Each scene shows the same named points in several views, each turned, perhaps mirrored, and shifted as a whole.
A view may leave some points out. In some views, one point has been moved. Which views, in the order they come, and which point in each? Write no view if no view has one.

-- scene 1 --
panel a:
  q_709 [ 9 21 23]
  q_224 [30 48 17]
  q_441 [24 40 18]
  q_993 [37 28  6]
  q_132 [19 42 15]
  q_817 [19 37 27]
  q_740 [13 16  4]
  q_975 [13 27 17]
  q_152 [24 25 12]
panel b:
  q_740 [ 8 36  3]
  q_132 [ 2 10 15]
  q_441 [-4 10 13]
  q_152 [-4 25  6]
  q_306 [-4 14  7]
  q_993 [-10  18  -6]
  q_817 [-6 15 24]
  q_709 [ 0 33 23]
panel c:
  q_152 [  4  -6 -13]
  q_441 [ 4  7 -4]
  q_224 [11 14 -2]
  q_306 [ 8  2 -7]
  q_740 [  0 -22  -9]
  q_132 [4 4 2]
  q_993 [  6 -12 -20]
  q_817 [-7  9 -5]
  q_709 [-15  -8  -8]
panel d:
  q_993 [ -7 -10 -11]
  q_132 [5 9 2]
  q_740 [ 16  -2 -23]
  q_709 [25 -3 -4]
  q_224 [-6  5  8]
  q_441 [3 3 4]
  q_152 [ 7 -5 -9]
  q_306 [ 0  0 -3]
panel e:
  q_740 [20 17 24]
  q_993 [29 22  0]
  q_975 [31 30 25]
  q_152 [30 24 14]
  q_224 [34 45  3]
  q_132 [29 42 14]
  q_441 [34 39 11]
  q_817 [41 40 20]
  q_709 [36 27 33]
panel f:
  q_709 [ 17 -10  12]
  q_132 [ 18 -17 -11]
  q_975 [ 14 -14   5]
  q_306 [  8 -13 -11]
  q_740 [  1 -22  12]
  q_441 [ 15 -11 -12]
  q_993 [ -6 -10 -12]
  q_817 [22 -6 -5]
  q_152 [  4 -12  -1]
panel g:
  q_132 [37 23 -7]
  q_224 [ 48  18 -13]
  q_306 [41 14 -2]
  q_740 [23 10 15]
  q_152 [38 12  8]
  q_709 [29 20 17]
  q_817 [44 30  2]
Views that do not fit: panel c, panel g
  panel c moved: q_993
  panel g moved: q_709
